Turns, then the turns between two rows, first turn first; the first pair answered
turn j450:
[-24  -4  14  -8  28  23  10 -10 -14   4] -> [-30  -4  17  -5  24  21  11  -8 -12  -3]
[  7   7  -5  -1 -16  -3  -3   8  11  -3] -> [ 10   9  -8  -2 -14  -3  -2   6  11   0]
[ 12  -2  -1  -4   1  13 -14  -2   3   4] -> [  5  -6   8  -2  -4  12 -14   3   5  -3]
[-3 -5  2  7  3  9 -3 -4  2 17] -> [-10  -8   9  10  -3   6  -3   1   5   8]
turn j109:
[  1   3 -11  -8  -9  12  -1   4  -8 -14] -> [  0   1  -7  -3 -15  11  -4   9  -2 -13]
[  8  -2   9 -10  -1  15   0   8  -5  -5] -> [ -6  -3   1   9 -13   3  -1  10  13  -7]
[  9  -4  10   5  17   8 -11  -7  -6  19] -> [  0  -6   7  19   5   1 -14  -4   8  19]
turn j731:
[  0  -6 -22  -5   3   5 -15 -12   3  -8] -> [-10  -3 -21   6   2  -8  -9 -10   6 -11]
[ 21  10 -13  -4   6 -10  15   6 -19  13] -> [ 20   5 -12 -20  -6   8   3   7 -20 -12]
[-16  -6   9 -18  11  -3   3  -1  -7 -33] -> [-18   0   9   2  23 -26  17  -2  -5  -8]

Each pair is two turns apart.
[-12 -12  19   7  -1  10  -7   5  15   5] -> [ -6  -5   9 -14  23  15   4  -6  -5   3]
j109, j109
[-17  -5   9   0  -6  11 -14   2  11 -20] -> [-21   6  -7  12  19 -11   5 -10   6   1]
j109, j731
[ -6   0 -12  -3 -16   0  -6   0   6 -20] -> [ -3   8 -23   3  -7 -12   2  -5   4  -6]
j450, j731
[ -4  -4  -3  -9  -1   5   0  -1  -3 -17] -> [ -8   2 -10   0   2  -8   7  -3  -1 -13]
j450, j731
[ 24   3 -17  -9  10   8  -9  -4  -1  23] -> [ -4 -18  26   4 -12   3 -14  14  10  -2]
j450, j450
[  9  21 -14   3  -5 -31  18   7   5  11] -> [ 25  14   0 -31  -9  -1   6  11 -14 -10]
j109, j731
[-12   2  -5   7  -6  -3   2   0   5  -7] -> [ 5  2  0  0  9  4  3 -2 -5 13]
j731, j109
[-9 -9 -8 -1  6  2 -4 -7  4 -6] -> [-12  -9   1   1   2  -4  -1  -2   2 -11]
j109, j731
[ -7   0   7  -6 -17  17   0   2   7 -24] -> [  0   8  -4 -13 -15  19   2  -2   1 -25]
j450, j109
[  7  20 -18   8 -30 -21  11  14   1 -12] -> [ 31   9   1   9 -12  -8   4  13  -3  33]
j731, j450
[11  0 -4 -5  6 24  7 -5 -9  3] -> [  0   6 -15  -3  -2  16  10  -6  -5 -16]
j731, j450
[-32  -6  -4   7  -4 -13   4  10   3  -3] -> [-15 -13   9   7  10  -5   1   9  -3  27]
j731, j450
[  0   1   8 -16   4  15  -1  -3 -15 -12] -> [ -6   7   8   6  14 -11  13  -3 -13  10]
j731, j731
[ 23   0  15 -11 -10   7  -5  10 -10   5] -> [  5  11  -3  -6 -19 -10   4  10  -7 -22]
j731, j450
[ 4 -2  5 -6 -3  9 -7  1  1 -4] -> [-4  7 -6  2 -4 -6  1 -1  3 -8]
j731, j450
[  7  -5   7   1 -19   4   0   5   9   9] -> [ 10   4  -6 -15   4   7  11  -7  -9   7]
j109, j109
[-16 -14   9   0   7   5  -5   0   5  -1] -> [-10 -13   9   0  12   7  -5  -1   3   8]
j731, j731
[-14   0 -24   1 -13   1   1  -7  12  -3] -> [ -2  -4 -15   6  -1   3   0  -8  11  26]
j731, j450
[ -4 -11  23   5  21  -6   3  -5 -10  23] -> [-21 -18  13  15 -11   2 -14   0  18   0]
j731, j109
[  2   3 -12  -7 -12   4  -2   4  -6 -24] -> [ 12   7  -2  -8   6  -6  12   4 -21  -5]
j731, j109
[ 19   5  20  -7 -12  -8  11  12   2 -14] -> [ 11  14  -3 -10   6 -14  23  -2  -3 -18]
j109, j109
[ 0 -1  0  8 16 -3  3 -3 -1 25] -> [ -7 -10  -1   5 -11  13 -16   1  15   3]
j731, j109
[ -9   6   4  -2  13 -14  10 -10  -5   6] -> [  0  -4  17 -13  10   6  -1  -9  -7   5]
j731, j450
[13 14 11 -4  0 -2  6 16 -4 21] -> [ -9  13  -5   7 -19  -5  -1  15  16  -3]
j731, j109
[  4   5  19   8  -8 -16   8  18  -1  14] -> [19  7 11 -4  1 -3  5 12 -8 22]
j450, j731
[ 5 -4 15  0 -4  2 -1  6 -7 -6] -> [ 7 -2 14  5  1 -2  2  5 -8  4]
j731, j731
[ -6   6 -14  -9  -4   4 -14  -2   7  -8] -> [  1   9 -15   0   8  -4  -7  -5   6  14]
j731, j731
[  2 -16  21   3  28  17  -4   6  -4  19] -> [ -1 -21  14   9  15  25 -16   5  12  18]
j109, j731
[  2  -7   6 -12  24  10   1  -5 -11   9] -> [-24  -4   6   5  12 -13  10   0  -3 -10]
j731, j731
[  4   7 -13   8 -11 -16   4   4  -3   7] -> [ 12   5 -12   1  -3  -9   3   1  -9  17]
j450, j109
[-17 -12   1   3  28   7   2 -12   1  14] -> [-16 -21  18  -4   6  19 -10  -1   2  -6]
j109, j731
[-18  -9  31  -3  -4   2  -7   9  -3  -4] -> [-12   0   6   3  22  -5   2  -8  -3  27]
j109, j731
[ 4  5 -7  2  1 11 -3 -5 -3 17] -> [ -3   1  -3   1 -14  16  -9   0   2   0]
j109, j731
[ 31   1   6  -1 -25  13 -18  15   6  15] -> [ 10   6   7  24 -27 -18  -3  18  13  15]
j731, j731
[  0  -9  24 -10  -8  -6  -7  14  17  -7] -> [  1   2   4 -28  21  -5   8  -2  -2 -12]
j109, j109
[-8 -8 18 13  4 -6  1  1  1 12] -> [ 3 -7  5 -7 16 13 -3 -9 -8 11]
j109, j731
[  6  11  -9   2  -2 -18  14   0 -11   1] -> [  8   8  -9 -14 -10   0   5   0 -11 -15]
j731, j731
[ -2   5  11  18 -11 -15  11  11  -5   2] -> [  8   7  15   1   2  -5  13   9 -21   2]
j109, j109
[-13   6 -13   1   4   0   0  -8  -2  -5] -> [ -5   5 -12  -5   7   8  -3  -9  -5   1]
j731, j731
[10  0  7  5  7 -2 -6  1 -2 24] -> [  4  -8  21   1  -2   5 -12   6   0  11]
j450, j731
[ -2   2  10   5   7 -12   8   5  -4   6] -> [ 1 -4 18 -5  3  2  0  6 -5 -1]
j731, j450
[  4  -3   8 -15   2  13  -3   2 -12   0] -> [ -9   8  -9  -8  -2  -4   7   0  -9 -15]
j731, j450
[  0   5   7 -11 -10  -3  -1  -1  -6 -15] -> [  2  12   0   0   0 -16   8  -4  -7   3]
j731, j450
[  5  20  -4  -6  -5   2  16  -1 -18 -22] -> [ 19   9  14   7 -26   9  -2  11  -2   0]
j450, j109
[-15  -9   3  -9  20  11   3  -7  -3  -6] -> [-18  -4  -4  -5  20   3   8  -8  -3  -8]
j731, j450
[ -8 -13  -5 -13  -1  21 -10  -4   1 -20] -> [-15   3 -25   7   9 -12  10  -9   3  -5]
j731, j450
[  5   5   6  -2  -1 -11   1   8  -4   9] -> [ 1  3  7 -7 -9 -6 -4  9 -2 -6]
j731, j731
[ 11   3  23   0  19 -10  15   3 -16   6] -> [ -5  -7  22  17 -17  -6  -4  13  14 -10]
j731, j109
[ -5   1  -5  -8  31  -9  12  -4 -14   2] -> [-16  -2  -4 -14  16  -4   7   0 -11 -24]
j731, j731
[  1   3   5   5  -7 -13   1   5  -1   1] -> [  6   8  -1  -2   1 -11   4   1  -9   0]
j450, j109
[-16  -8   2   4 -13   1  -3   1  15 -15] -> [  2   7 -27  -5   0   3   1 -10   8   0]
j450, j450
[  4   0  -4  -1  -8  10 -17  12  -5   4] -> [-1  4 -4 15 -3 -7 -8 12 -2 12]
j731, j731
[ -4 -17  15 -12  10  25 -10  -3   2  -3] -> [-25  -8   4  -4  17   2   7  -6   0 -19]
j731, j109
[ 1  7 -5 -5  7 -9  1  0 -1  8] -> [ 2  1  4  0  2 -7 -3  4  4 13]
j450, j109
[-14   0 -10   5  -2  -1   4  -2  11  -8] -> [ -2   4 -18  -2   5   5   3  -7   7   3]
j450, j731
[-19 -12  10  11  -4   0  -4   8  12   1] -> [ -1 -14   9  -3   3  17 -12   4   6  11]
j731, j731
[-16  -4   6  15   0  -8 -21   4   5   4] -> [  1  -3  14  -7  14   5 -19   1 -16   4]
j109, j109
[ -4   4   9  16   6 -26  15   6  -1  15] -> [  8 -13  30  -5   1   9  -5  10  -6   9]
j731, j450
[ 9  1 -5  0  4  9 -4 -2 -1 12] -> [-10   3  -4  11  -6  -6   2   2   6  -4]
j731, j731
[-12  14  -8   0  16  14  -7  -5  11  -3] -> [-16  11  -3   2  11  14  -9  -4  14  -7]
j450, j731
[ -9   6   3   4 -12 -15   7   7   1 -13] -> [ 17   2   2 -16  -2  12  -3   1  -8   5]
j731, j731
[  2  -6  10  -5 -24  -1  -2  14   0 -18] -> [ -1   7  -6   3   9 -24  22   2 -11   4]
j731, j109
[ 5  3 -2 17 -5 -9 -3 -3  8 11] -> [  8  -6  10   7 -11   7 -13   1   7   5]
j731, j450
[  9   5 -10 -15  15  12   3  -9  -7  -3] -> [  0 -10  10   8  -9   9 -11   4  18   7]
j450, j109
[ 19   3 -16  -5 -20   5 -21  -1  17  -4] -> [ 22  -1 -18  -7  -5  10 -21  -8  14  11]
j109, j450
[ 14  13  15 -14 -11   3   3   7  -8 -12] -> [ -3  22 -12  -6  -2 -10  13  -4  -2 -16]
j109, j109
[ -4  -7  -2  -4  -4  10 -17  -4  11  -6] -> [ -1  -5  -5 -12   5  12 -13  -8   3  -7]
j109, j109
[ 5 -9 19 -1 -3  2 -3  4  0  1] -> [ 4 -7 19  6 -2 -5  2  4  1  4]
j731, j731
[ 3 -9 18 -5 11  8 -4 -2  2 26] -> [-29  -6   5   7  11 -11   6  -5   9   1]
j450, j109
[ -4 -11   4  11   3   7   2   2   8  -7] -> [-1 -7 -1 10 15  4  7 -3  4  1]
j731, j109
[ -4  11  -1   5  -3 -10   7  -2  -3   4] -> [  3   9   5 -10  -3   2   3   0 -11  -2]
j109, j731
[ -1  12 -19   5  19  -6  18  -4  -3  18] -> [ 5 -7 31  0 -3  7  4 18 -6  8]
j109, j450
[ 13  -1  22  -7  -6  -5   0   5 -22  -7] -> [ -2  11 -10  13 -15 -24   4  -2  -3 -10]
j109, j450
[ 7  5  5  5  0 -6  4  5 -9 17] -> [  8  -2  13  -3  -5   7  -4   7 -10   9]
j450, j731
[ 1 -2 10 -6 12 -5  3 -3 -5  7] -> [ 0 -5 14 -9  8 -1  0 -1 -5  0]
j450, j731
[ 13  13  13   2  -3 -17  15  12 -13  16] -> [  7  12  18   4  -7 -20  15  15 -10   8]
j450, j450
[  3   7   8   2   8  -7  14  -5 -12  -8] -> [  5   5   8  -5   4   2   8  -5 -13 -15]
j731, j731
[ 7  2 -3 -4 16 -3 14 -2  3 11] -> [  4  -7   5  -4 -11   9  -3   8  16  -4]
j731, j109
[ -6 -20  -3  -2   0  11  -4   2  13  -5] -> [ -2 -18  -4 -11   7  14  -1  -1   5  -6]
j109, j109
[-2 -6  8 -5 -2  9 -4  0 -2 -5] -> [-9  3 -3  4  0 -7  5 -2 -1 -8]
j731, j450
[-23 -12  16  -3 -15  23 -14   9  15 -16] -> [-31   3 -15  14  23  -6  11 -10  12  15]
j109, j731
[ -5   2   0  -7  -3   2   4   9  -5 -22] -> [ 13   4   0  -4  15   2   8   4 -10  10]
j731, j731
[ -2   0  -8  11  16  -3   7 -11   9  20] -> [  3 -10  -1   1  -5  21 -13  -4  17   7]
j731, j109
[-21  -9   2  10  -2  -3  -5  -3  18  -9] -> [  2 -12   1  -5  11  18 -13  -9   9  11]
j731, j731
[  1   3  -6  14   2 -14   8  -5   6  24] -> [ 6 -7 20  3  7 -2  5  0 -4 23]
j109, j450
[ -2   4   4   2 -10   2  16  16   8   7] -> [  4   2   5  -7 -11  13  10  15   6   3]
j731, j731
[ 2 -5 -9 -5 10 10 -5 -8  1  7] -> [-13  -3  -9   8   5  -8   2  -5   7  -3]
j731, j731
[  9  12  27  -6  -7 -10   7  10 -23 -10] -> [ -5  13  18  17 -17 -24   8  10  -5  -6]
j731, j109
[-12   8  -2  17  21 -24  21  -3   4   5] -> [  3  -2  32  -3  20  -6  16   7 -14   2]
j109, j450
[-17  -2  -9   1  -6  -5   7   2  10  -7] -> [ 7 -3  2 -7 10  4  7  1 -3 19]
j731, j109
[ 12  18 -26 -16   3   6   9  -5 -10  -6] -> [ 18  10   4 -19 -15  12   1  10 -12 -15]
j731, j109
[-3 -1 -8 -7  2  9 -8 -4  4 -2] -> [ -3   1  -3 -10   7   6  -1  -3  -5  -7]
j731, j109
[-3 -8  9 -5 -1  6 -5  0  2 -5] -> [ 0 -5  9  2  6 -3  0 -1  1 10]
j731, j731
[-10 -10  32   9  -4  -8   6  11  -5  -5] -> [-15  -6  13  23   5 -19  10   2   5  13]
j731, j109
[ -3 -10  10   7  12   2  -3  -6   3  22] -> [ -5 -13  16   3   9   6  -7  -3   3  15]
j450, j731
[ -8   5 -19   5   2  -2  -3  -5  10   0] -> [ -3   2 -19  -3   2   8  -9  -6   7  -2]
j731, j731
[ -8  -7 -19 -14   2   7  -8 -10  -4 -30] -> [ 13 -17   2 -12 -13  19 -25   1   1 -10]
j450, j109
[ -2  -1 -10  -3   9  -1   4  -3   2   4] -> [ 3 -6  2 -8 -2  9 -4  3  2  0]
j731, j109
[-17  -1  10  -1  -3 -13   2  -2  11   0] -> [  0   5   7 -20   8  -4   6  -5  -7   0]
j450, j109
[ -3   2  -7  -2   5   3  -4  -8   4 -11] -> [ 7  0  5 -7  9  4 -3 -4 -5 -5]
j731, j109
[ -3   0   8 -11 -15   3   3  -2   4  -9] -> [-3  7  4 -7  1 -9 16 -7 -4  3]
j731, j109
[  3  -1  -5  27  -7 -17   6  10  16  28] -> [  8  -3 -23  16  -8   6  -8   1  24  25]
j731, j109
[21 -1 -6  0 11  6  2 -8 -2  9] -> [  3 -14  21   8  -3   3  -1   3   4  -7]
j450, j450
[-20  -7   7  11  -2   3  -4   0   5 -14] -> [  0   2   2 -11   8  13   0  -3 -16 -16]
j450, j109
[  6  20 -18  -2 -10 -11  -2   3  13 -10] -> [ 19  19 -18 -10  -3   0  -6   0   9   2]
j731, j731
[-3  0 -8  4 15 -2  4 -6 -3 10] -> [ -8 -10  10   7  10   0  -1   0   0   7]
j450, j450
[-18   3  -4   5  -1 -11   9   5   4  -5] -> [  2   6 -16  -9  10   5   5  -4  -3  10]
j450, j731
[  6  14  -8  -2  10 -15  17   0 -20   0] -> [ 14   4  19  -4 -12  -3   2  15 -16  -4]
j109, j731
[ -4 -12  -4  26   3  -6   1  -9  14  16] -> [  3 -12  -8 -13   9  23  -4 -16  -7 -13]
j109, j731
[ -4  -3  -3  -4   6   1   6 -13 -12 -23] -> [ -6  -6  15  15  -3 -15   8  -2  -6 -10]
j109, j731
